In the rows, zero is written as 128.
Each named turn below is shown by a few rows before and after it. Which turns, in which order, take the first row of each later pair to the second? The first pair is answered.
turn gona:
[157 127 133 142 109 133 142 116 127 102 133 131 161 150 143 101 126 130]  ->  [124 124 106 143 142 150 122 129 147 134 103 124 151 101 140 147 153 120]
[107 142 114 139 177 120 117 159 140 168 126 133  85  95 118 183 120 140]  ->  [145 137 164 120 129 101 127 134 105 143 172 154  85 167 111 117  96 170]
[ 86 140 142  81 155 143  52  93 114 177  73 137  94  88 109 156 234 119]  ->  [180 154 184 102  78  92 135  63  81  69 141 135 147 193 133  48 149 125]
turn binu:
[179 107 120 140 100 191  77 100  92 147 137 136 194 169 125  96 162 110]  ->  [169 102 148 124 116 187  66  94  77 178 149 151 153 169  96 112 153 129]
[134 138  92 175 172 116 195 140 146  87 123 100 141  87 148 142  85  85]  ->  [138 133 143 150 177  98 199 122 114 113 160 125  87 112 104 142  50 119]
[ 99 118 120 125 142 166  73 134 145 171 110 113 105 168 147  93 219 179]  ->  [135 123 123 140 108 152 104 127 142 121 126 105 142 203 172  49 194 171]
turn Suba:
[142 127 121 114  70 142 100 130 120  85 127 125 201 161 162  81 173 119]  ->  [ 79 121 117 103 153 156  77 145 127 168  99 134 119  80 114 182 180 124]
[124 128 123  98 130  95 125 140 149 140 117 136 115 110 116 129 134 128]  ->  [140 129 127 100 109  92 130 136 146 121 126 136 131 129 123 105 132 129]
[104 120 106 130 146 148  99 138 142 155  96 127 124 101 127 155 164 120]  ->  [139 116 157 109 101 130 102 113 107 136 141 149 121 169 116  95 142 149]
[148  98 133  86  71 148  61 127 146 114 102 129 193 170 166  96 213 142]  ->  [101  95 126  81 131 158  44 139 154 175  80 133 136 111 133 169 218 148]
Now pairs of rows:
Between the rows of a pair lie two turns.
[143 132 131 136 117 100 115 155 126 134 126 129  73  90 120 164 113 122]  ->  [158 137 128 149 111  92 136 153 128 112 133 124  87  98 129 151  99 114]
gona, gona
[114 128 157 117 132 122 140 116  95 146 149 138 110 131 104 178 113 145]  ->  [129 138 127 149 128 119 174 124 112 103 140 115 152 123 136 170  99 119]
gona, Suba
[166 109 154 121 132 126 149 125 131 157 169 165 103 120  81 162  71 139]  ->  [193 119 126 148 104 125 172 129 148 105 160 143 162 136 123 127  70 114]
binu, binu
[135 144 146 135 131 107 130 109 122 121 152 126 104 144 114 125 111 147]  ->  [111 137 125 127 137 129  94 118 137 147 124 124 110 119 119 143 155 142]
Suba, gona
[115 134 156 115 130 134 129 106  78 146 175 150 100 139  84 142 136 113]  ->  [143 143 137 136 101 129 152 106  88  96 175 133 151 157 118 107 129  94]
binu, binu
[130  98 165 114 141 132 110 113  99 207 136 149  60 161  88 151 160 170]  ->  [142 129 100 190 181 118 197 138 141 141 106  97 105 102 131 192 106 109]
gona, Suba
[ 96 122 131 113 125 135 105 124  98 145 116 140 116 119 146 129 157 128]  ->  [ 97 124 121 120 125 140 108 129 105 138 110 133 127 114 156 128 161 120]
Suba, Suba
[129 127 170 133  82 122 127 108  96  91 163 128 154 167 110  75 116 163]  ->  [ 96 126 180 129 140 120 131 113  91 139 158 137  89 121  70 144  93 173]
gona, Suba
[126 129 114 152 142 142 129 141 127 140 119 121  91  85 116 162 147 122]  ->  [136 127 130 152 143 133 143 134 117 137 135 126  78  95 106 158 122 130]
binu, Suba
[122 120 138 118 134 131 120 120 119 137 132 131 127 133 113 138 119 134]  ->  [119 122 128 125 141 132 126 123 125 134 127 126 129 122 115 148 115 129]
gona, binu
[137 118  99 156 109 123 157 137 153 107 129 112 168 122 142 116 129 120]  ->  [127 119  92 156 122 126 153 141 158 118 121 111 159 106 141 133 132 118]
Suba, binu
[180 151 163 134 111 107 135 117 126 105 154 115 184 181 135  77  95 116]  ->  [135 135 193  90 139 121  78 112 110 185 150 146 112 161  87 118 124 149]
Suba, gona
[104 123 123 124 150 130 133 144 128 154 121 130  92 124 112 154 109 132]  ->  [109 129  94 141 139 139 137 155 146 131 104 114 130 116 143 146 124 112]
Suba, gona
[121 144 124 112 133 117 120 153 133 135 133 144 110 131 127 150 124 130]  ->  [121 147 111 119 133 119 124 156 141 130 125 136 120 124 137 149 130 122]
Suba, Suba
[130 127 121 129 152  98 128 137 124 107 100 135 145 130 167 135 147  95]  ->  [143 124 143 118 134  91 126 127 110 105 118 143 142 158 162 112 141 109]
gona, gona
[126 128 123 148 175 105 152 132 143 131 121 122 103  92 113 160  91 102]  ->  [137 132 108 160 159 107 160 136 153 106 116 110 134  98 136 143  97  90]
Suba, Suba
[149 126 156 148 133 104 168 123 146 131 100 147  89  72 133 162  26 123]  ->  [123 118 151 133 143 120 134 130 152 163  84 152  75  53 124 182  57 127]
Suba, binu
[122 123 114 126 135 136 105 134 138 136 108 136 133 106 138 143 165  97]  ->  [127 119 149 111 139 125 108 122 115 154 133 154  96 124 109 144 141 121]
binu, binu
[108 116 122 114 117 137  99 142 128 139 141 133 135 142 137 101 156 135]  ->  [101 121 101 128 131 141 108 148 141 133 126 122 144 118 147 117 155 119]
gona, gona
[133 117 169  76 156  92  92 154  96 147 157 173 104 172  75 131 101 164]  ->  [129 112 158  67 135 108  61 156 103 153 144 174 126 179  91 113 138 164]
binu, Suba
[ 98 145  96 130 131 140  86 125 118 135 115 119 147 139 141 121 169 120]  ->  [108 142 131 111 122 129  86 112  98 142 140 137 121 164 118 106 151 142]
gona, binu
[129 123 129 120 133 114 136  95 113 139 110 106 149 112 130  86 120 108]  ->  [123 117 140 110 136 116 126  92 107 155 112 114 133 113 118  91 125 117]
gona, Suba
[134 115 179  87 115 138  90  92 123 126 138 138 124 163 118  83 153 146]  ->  [151 127 151 115 106 137 118 100 140  84 130 115 170 160 150  70 147 118]
binu, gona
[133  95 157 127  76 148 116  97 130 128 149 106 100 130 138  85 158 120]  ->  [128  97 141 133  78 156 111 102 139 126 137  99 112 117 149  91 170 110]
binu, binu
[119 116 127  95 150 129 114 133 157 152 118 144 127  97 118 133 150 124]  ->  [139 128 110 120 147 117 152 136 166 112 120 127 153  99 138 122 124 105]
gona, gona
[ 87 136  72 155 117 129 102 141 168 117 100 111 139 104 167 116 134  88]  ->  [ 83 131  77 143 111 134  84 139 166 127  99 116 138 110 164 110 150  94]
Suba, binu
[112 112 182  91 156 118 100 114 108 194 124 161  79 153 109 145 179 159]  ->  [131 116 139 104 110 136  86 121 134 149 101 142 163 171 166  96 228 131]
binu, gona
[168 132 153 160 119  93 188 101 115  85 160 126 112 157 110 109  65 146]  ->  [147 139 132 174 158  98 198 113 128  97 140 115  98 111 106 156  58 131]
Suba, binu
[132 125 118 136 161 125 145 137 142 145 114 117 117  89 124 175 131 111]  ->  [124 119 129 118 154 132 117 133 137 167 115 128 108  97 115 170 152 124]
binu, gona
[148 122 109 131 117 140 108 130 148 105 120 120 173 140 148 107 140 119]  ->  [160 122 150 119 121 119 125 116 120 112 152 136 132 162 119 105  99 144]
Suba, gona
[142  94 122 131 105 159 100 126 137 130 113 136 156 136 122 100 180 125]  ->  [129  99 105 146 129 162 111 135 150 133  98 124 152 106 125 132 175 112]
binu, Suba
[131 140 100 140 117 135 144 121 150 112 101 130 123 109 141 121 123  97]  ->  [134 135 111 125  92 140 121 114 144 115 106 140 130 131 140  96 141 108]
gona, binu
[127 140 114 143 129 140 136 141 158 123 117 126 162 114 139 139 116 113]  ->  [138 142 145 137 129 123 153 129 136 124 141 138 135 133 116 136  83 131]
Suba, gona
[131 145 136 144 127 102 144 115 118 135 148 116 125 162 122 103  92 170]  ->  [131 139 132 133 109 113 122 116 120 136 144 119 142 172 131  87 119 169]
binu, Suba
[107 112 140  65 116 127 130 141 116 166 147 129 102 178  93  86 170 111]  ->  [129 118 145  77 107 114 159 138 112 136 160 123 112 194 100  70 142 107]
Suba, binu
[152 129 143 115 134  90 138 162 112 112 170 147 114 144  87 118  76 159]  ->  [146 135 134 125 150  91 148 167 117 114 165 140 108 125  86 139  70 152]
Suba, binu
[105 135 115 154 154 116 117 144 152 111 109 115 124  44 121 190  96  82]  ->  [115 131 164 135 154  99 123 128 120 126 143 136  81  72  86 183  63 110]
binu, binu
[141 146 143 129 133 121 161 122 128 122 138 139 101 132 113 137  98 130]  ->  [134 147 134 131 143 126 160 127 135 126 131 135  99 117 113 151 102 126]
Suba, Suba
[109 118 105 134 119 137 151 113 141 175  76 142  45  97 121 163  98 123]  ->  [103 113  79 136 105 153 127 121 158 171  55 133  79  92 145 153 138 111]
gona, binu
[119 127 134 119 125 131 145 118 130 135 137 138 115 149 117 131 142 131]  ->  [122 126 128 119 116 134 141 120 134 129 132 138 127 152 126 123 150 128]
binu, gona
[118 144 123 148 164 131 138 152 175 135 148 113 115 128 109 182 111 123]  ->  [144 147 138 151 140 118 156 142 164 108 170 115 127 162 114 150  90 128]
gona, gona
[142 121 147 114 126 147 105 165  96 196 111 125 117 103 111 147 114 181]  ->  [149 119 125 117  97 161  88 167 110 178 100 118 160 115 140 118 148 170]
binu, gona
[189 123 185 142 133 108 141 127 154 142 112 120 164 186 121 171 100 107]  ->  [181 125 176 147 148 109 145 134 159 147 104 118 158 168 119 191 100 101]
Suba, binu
[149 119  99 137 161 143 150 136 179 123  92 131 132 106 152 148 100 116]  ->  [161 120 126 132 161 126 169 126 161 121 116 140 109 123 133 141  67 132]
Suba, gona
[132 167 130 115 139 128 159 156 119  97 118 144 115 121 150 119  94 112]  ->  [136 162 144  97 115 131 138 146 108 101 128 156 119 149 149  91 112 125]
gona, Suba
[147 137 159 107  76 115 137  96  94 123 171 158 115 196  99  56 121 161]  ->  [ 97 124 129  85  96 153  65 113 115 182 126 159 106 151  99  92 199 158]
Suba, gona
[117 135  98 134 136 131 112 156 135 125 145  98 100 103 139 142 128 109]  ->  [132 138 105 143 130 120 133 152 129 108 156  96 106 114 142 131 106 109]
Suba, gona
[115 135 123 134 145 134 134 129 129 130 132 138 129 109 124 146 131 133]  ->  [130 138 127 141 135 127 147 125 126 112 139 136 139 122 130 130 118 132]
gona, gona
[125 132 127 139 129 135 140 122 134 128 131 123 131 127 121 129 115 139]  ->  [127 130 130 134 122 135 135 120 134 126 132 125 136 136 123 121 118 140]
gona, Suba
[ 91 162 104 147 101  93  95 155 127  89 128 112 124 114 149 190  81 108]  ->  [ 79 156 103 136 104 100  73 157 128 110 122 117 118 107 145 197 101 112]
Suba, binu
[106 131 124 150 137 131 132 125 142 119 127 125 135 102 121 153 123 110]  ->  [116 132 133 153 135 120 146 121 137 111 140 126 133 111 119 147 105 112]
Suba, gona
[151 135 101 180 125 111 181 150 123  62 158  97 143 141 158 120  62  96]  ->  [139 109 169 110  96 117 107 127  78 127 190 148  88 197 108  89  97 156]
gona, gona
[127 145 108 157 132 104 220  95 141  80 126 131 176 128 153 128  98 116]  ->  [134 145 120 148 118 101 215  87 129  77 136 137 175 148 151 109  98 125]
binu, Suba
[130 126 143 104 145 142 151  93 109 154 137 150 100 107 102 162 108 141]  ->  [161 133 139 119 114 132 179  90 109 107 148 140 135 134 124 125  90 133]
binu, binu
[148 135 162 141 109  87 198 100  92  62 162 122 111 157 123  84  37 155]  ->  [119 127 178 126 149  88 180 103  85 112 159 136  57 127  88 131  34 169]
Suba, Suba
[142 142 188 105 121 112 120 107 121 123 149 156 125  81 114  70 104 131]  ->  [133 146 178 120 146 110 139 113 128 123 141 147 116  55 111  98  87 122]
gona, Suba
[133 150 137 131  86 176  55 101 104 102 152 143 200 168 130  70 150 149]  ->  [ 86 145 154 121 171 174  55 107  98 175 146 156 103 103  72 167 121 163]
gona, Suba
[111 108 157 121 168 138 126 135 108 176 153 140  80 146  98 150 111 167]  ->  [ 96 115 114 144 190 152 128 153 137 170 120 117 103 105 121 180 129 138]
Suba, Suba
[130 130 108 175 128 107 152 112 144  84 115 115 176 106 161 126 140 105]  ->  [149 125 142 158 104  94 154  97 120  78 144 132 166 147 147  93 124 127]
Suba, Suba
[106 142 118 134 141 136 133 120 136 146 131 134  93  83 120 173 103 127]  ->  [130 145 143 134 121 119 155 109 118 125 156 138  94 115 117 144  72 136]
binu, binu
[115 156  61 168 145 118 102 133 168 128  93 140 157  96 125 148 123  78]  ->  [131 145  83 139  93 125  61 120 153 126 108 159 176 150 130  88 159  99]
gona, Suba
[123 115 108 158 146 134 164 177 177 111 147 121 151 113 148 128 109 108]  ->  [111 113 135 144 167 129 159 172 160 143 159 136 105 107 116 153  91 128]
binu, gona
[107 122  97 151 174 112 135 143 158 133 105 115  99  63 126 183 114 110]  ->  [ 92 108 107 120 157 129  83 138 153 165  99 132  92  75 120 171 160 127]
Suba, binu
[101 115 131  93  92 156  46 122 131 161 103 137 136 132 137 111 213 135]  ->  [ 80 128 107 125 160 149  90 137 148 172  84 120 102  64 125 189 168 112]
gona, Suba
[ 71 118 112 110 154 175  58 142 139 207  89 139  94  76 112 179 197 130]  ->  [ 74 126 120 126 185 156  98 142 133 203 100 136  66  58  97 209 148 127]
binu, Suba
[122  91 136  94 167 131 110  97 108 137 153 191 108 145 149 109 118 135]  ->  [105  91 118 100 186 139 105 106 120 148 136 185 105 115 149 137 126 124]
Suba, Suba
[111 120  90 139  94 154  79 136 153 117  88 108 178 132 159 101 197 101]  ->  [ 83 109 133 105 127 149  54 128 126 183 103 137 101 120 103 142 188 137]
binu, binu
[133 130 108 151 132 131 159 157 152  91 111  90 140 109 140 154  95 106]  ->  [146 113 140 111  75 139 109 140 131  98 130 115 153 168 139  92 137 135]
gona, Suba
[107 114 132 149 127 155 148 157 137 158 115 125 108 119 108 147 129 126]  ->  [122 114 153 148 118 143 163 147 124 145 135 131 103 142 102 127 106 137]
binu, binu
[147 118 155 102 131 116 125 120  94 121 165 148 144 179 108 103 124 135]  ->  [128 123 149 116 180 112 143 129  99 141 155 141 111 133  90 157  99 129]
gona, Suba
[124 128 145 105  98 116 104 130  97 141 107 129 157 144 136 115 132 130]  ->  [125 130 160 109 115 102 127 127  87 144 121 134 133 141 119 130 100 135]
gona, binu
[ 91 134  59 119 145 167 113 178 159 137 101 102 143 117 169 128 137  96]  ->  [ 98 123  80  96 114 171  83 168 146 143 112 118 147 152 166  93 163 113]
gona, Suba
[143 145 161 127 103  97 147 118 113 135 125 150 139 161 115 145 129 116]  ->  [141 150 148 140 119  95 162 125 121 132 119 140 137 141 116 164 118 105]
gona, binu
[149 114 139 113  93 151 126 123 120 110 141 118 168 173 144  95 150 128]  ->  [139 109 168  95 107 148 116 117 103 139 153 135 129 174 114 109 141 148]
Suba, Suba
[114 119 139 111 136 133 126 119 114 142 148 156 121 133 111 119 137 148]  ->  [121 120 125 116 119 140 121 122 123 127 139 148 150 139 131  99 155 141]
binu, gona
[100  92 108 106 167 146  81 119 124 167  94 132 127  75 120 150 180 112]  ->  [102  98 115 119 191 132 111 118 121 163 102 128 104  62 108 174 143 110]
binu, Suba
[142 133 135 134 134 123 186 100  99  93 145 103 152 173 155  97  52  77]  ->  [134 127 162 115 144 119 175  92  82 121 159 121 113 178 123 109  43  98]
Suba, Suba
[148 125 149 151 138 132 189 118 113 100 177 128 150 131  97 125  90 112]  ->  [135 129 108 164 146 151 176 133 141  97 142 110 181 101 124 141 122  86]
binu, binu
[153 160 110 167 140 103 180 158 141  86 119 108 124  84 132 143  65  68]  ->  [150 150  85 152  96 132 128 164 157  81  98 107 176  98 164 102 140  61]
gona, binu
[113 148 110 163 193 109 171 160 148 137 109 104  98  76 117 181  72 101]  ->  [160 147 158 154 139  82 194 138 117  96 157 118 109 151 113 112  36 122]
gona, gona
[123 116 116 130 163 119 140 129 122 154 110  96 118 111 115 144 102 133]  ->  [144 117 106 136 128 120 144 128 126 121 112  89 162 138 143 105 114 126]
gona, Suba
[119 106 119 110 142 124  85 125 104 183 114 139  94 138 127 137 147 128]  ->  [115 105 115 114 150 123  88 127 107 183 112 135  92 129 127 147 143 126]
binu, Suba
[121 133  95 138 117 153 129 138 140 112 112 120 166 102 150 118 158  94]  ->  [ 98 123 124 114 145 151 106 133 124 163 120 140 106  91 109 150 154 119]
binu, binu
[154 149 162 114  79  96 125 112 110 119 172 138 149 218 124  85  91 152]  ->  [118 141 179  97 125  97 106 112 102 177 167 154  83 182  84 143  90 169]
Suba, Suba
[120 135  87 138 126 158  55 131 147 166 114 139 130 108 129 134 160 134]  ->  [121 140  72 156 140 155  76 136 157 154 106 128 138  93 137 146 147 120]
gona, Suba
[113 116 147 152 202 143 106 191 157 150  92 127 132 109 143 145 159 143]  ->  [119 121 163 157 214 128 133 187 149 145 106 127 112 108 131 154 126 148]
binu, Suba
[113 125 130 167 146 121 174 107 121 135 105 142 121 110 144 153  65 134]  ->  [127 120 152 154 126 115 171  96 106 131 124 151 119 140 137 126  61 150]
binu, Suba
[ 76 159  91 115 144 162 105 179 168 116 121 142  85 128 123 156 160 108]  ->  [ 95 156 139 100 138 140 119 161 138 119 158 163  49 164  92 140 123 137]
binu, binu
[165 154 103 148 103 146 102 141 141  94 115  89 141 129 159 116 145 162]  ->  [175 152 144 135 107 127 118 127 115 103 147 106 102 152 127 114 107 186]
Suba, gona
[114 122 117 146 152 135 133 144 134 133 119 122 131 105 137 147 129 120]  ->  [130 124 124 153 146 122 153 138 128 116 129 121 134 118 137 136 105 120]
Suba, gona
[118 108 132 184 155  72 162  88 144 125 133 107 115 107 103 168  68 120]  ->  [106 106  86 190 136  98 131 101 175 116  97  91 170  95 142 156 129  95]
gona, binu
[108 134 163  94 174 117 129 109 133 163 181 150  66 144 135 154 117 144]  ->  [ 92 139 122 113 196 130 132 125 161 163 151 132  85 104 153 183 131 118]
Suba, Suba
[124 117 118 108 111 121 107 117 140 114 113 129 159 138 118  74 175 125]  ->  [137 130 104 139 129 106 157 122 148  82 117 111 167 123 127  89 131 107]
binu, gona
[110 127 143 129 122 104 126 150  98 154 160 120 117 142 127 130  64 109]  ->  [ 99 128 131 134 136 110 125 156 105 161 146 114 113 122 126 151  67 103]
Suba, Suba
[123 136 152 117 118 103 132 121  89 155 139 119 104 178 102 111 114 128]  ->  [ 95 137 125 122 150 120 118 136 108 180 108 111  97 133 104 152 137 114]
gona, gona
[126 126 136 146 154 102 161 125 143 100 117 106 131 105 148 153  83 127]  ->  [133 127 141 146 142 100 162 122 138  90 123 108 139 120 151 137  81 129]
Suba, Suba
[121 146  98 136 158 110 146 133 132 113 107 135 104 115 130 150  90 156]  ->  [133 145 117 128 144 102 147 124 120 110 124 142  99 138 123 132  82 169]
binu, Suba
[144 115 126 134 123 102 172 131  89 114 144 130 108 118 129 137  84 139]  ->  [153 109 136 122  98 105 153 124  83 112 150 138 119 142 132 110 101 148]
binu, Suba
[126 103 102 135 117 153  96 136 155 132  87 105 167 131 145 111 180 119]  ->  [109  94 138 108 139 146  80 127 131 177 103 127 106 129 102 136 169 148]
binu, binu
[117 110 103 127 131 140 133 120 159 143 138 130 124 145 144 130 149 121]  ->  [114 113 101 133 138 138 142 119 160 143 138 129 117 137 140 139 140 120]
binu, Suba
[ 88 124 140 119 155 126 139 103 141 156  97 134 112 125 125 178 135 133]  ->  [ 86 122 127 118 145 135 125 105 149 153  87 130 132 125 137 170 156 129]
gona, binu
[147 137 140 128 105 132 145 108 130  95 126 133 156 152 136 106 127 134]  ->  [127 129 162 105 125 135 124 106 116 139 131 150 110 141 104 132 130 155]
gona, Suba
[128 133 106 131 134 142 118 153 138 130 103 128 104  92 103 159 136 101]  ->  [150 141 105 151 123 129 152 149 139  93 116 120 127 107 117 140 112  92]
Suba, gona
[ 71 118 119 133  78 139 114 100 123 140 110 143 150 150 162  65 173 173]  ->  [ 81 121 161 128  98 112 147  88  96 148 142 157 100 160 122  78 115 195]
gona, binu
[125 126 118 144 146 131 117 129 137 129 120 125 129 102 121 140 137 126]  ->  [131 126 137 136 144 123 122 121 123 133 136 136 112 115 105 138 123 140]
binu, binu
[153 112 102 124  47 153 127 141  97  99 141 104 205 171 184  83 158 100]  ->  [165 133 107 163 102 118 212 142  94  78 157  90 170 138 165 133  64  87]
binu, gona
[117 113 194  85 130 124  93 110  86 183 152 163  48 145  68 133 123 180]  ->  [128 148 118 176 186 109 201 140 137 112 118 101  96  68 116 193  56 108]
gona, Suba
[125 121 119 117  93 143 108 134 149 139 123 128 150 154 146 101 148 144]  ->  [138 123 134 120  90 130 127 128 139 130 139 132 143 167 139  91 124 150]
Suba, gona
[120 118 163 137 112 107 161 143 112 113 132 146 123 130 140  84  96 156]  ->  [113 122 124 153 115 123 155 156 137 103 103 129 156 106 168  90 125 131]
binu, binu
[120 130 144 116 141 124 143 125 107 126 126 123  95 127 119 111  84 153]  ->  [105 129 135 116 152 130 134 131 115 139 114 121  89 111 119 127  94 149]
gona, gona
[136 109 168 138 153 118 136 100 140  89 131 105 144 134  96 116 110 138]  ->  [129 111 145 146 154 129 132 109 156  84 114  96 163 118 114 122 127 123]
binu, binu
[124 132 156  98 147 120 154 122 115 130 153 151  94 127  62 131  92 167]  ->  [112 142 108 130 176 129 171 142 146 117 120 122 119  79  85 166  97 131]
gona, binu
[128 126 114 126 110 133 105 135 133 124 118 126 158 149 148 115 153 119]  ->  [135 139 111 149 130 121 145 137 135 105 120 117 156 134 148 131 115 109]
binu, gona
[ 93 123 102 162 109 172 121 154 168 138 102 129 157  86  89 123 123  99]  ->  [ 93 126 107 166 123 165 134 154 167 138 107 129 144  77  83 136 102 102]
binu, gona
[140 144  53 120 127  98 117 176 177  96 109  71 123 132 155 107 103  83]  ->  [138 124  95  71  90 106  58 158 149 128 129 101 106 178 133  67 142 123]
gona, Suba
[123 137 104 149 136 136 143 143 147 123 115 105 152  86 150 145 121 106]  ->  [132 139 121 152 141 123 164 137 138 119 130 108 135  92 136 148  90 111]
binu, Suba
[161 115 172 114  86 100 130 112  94 117 172 146 119 191 123  79 101 157]  ->  [ 95 103 140  97 139 136  68 133 117 197 120 148  81 112 104 157 163 152]
gona, gona
[110 120 163 152 121  91 131 129 111 173 148 123  81 121  85 152  88 148]  ->  [ 87 118 106 163 119 123  95 151 148 176  98 103 129  84 124 162 156 116]
Suba, gona
[147 154 126 159 133 113 176 114 107 122 137 111 125 115 148 150  84 102]  ->  [149 141 162 125 112 111 147 100  80 145 159 136 101 151 126 127  95 134]
gona, gona
[131 124 142 148 124 132 136 128 127 146  78 117 138 121 140 140 128 111]  ->  [128 122 144 141 120 136 128 128 125 151  78 120 138 125 138 138 136 115]
Suba, binu
[102 127  85 141 149 158 109 145 154 147  92 112 140  80 146 171 168 111]  ->  [157 141 103 164 108 127 170 131 141  73 130 103 178 136 167 110 113 109]
gona, gona
[131 127 117 116 125 104 134 151 131 141 134 108 150 149 141 118 131 125]  ->  [126 123 128 106 132 107 121 147 126 159 137 116 133 147 127 125 135 137]
gona, Suba
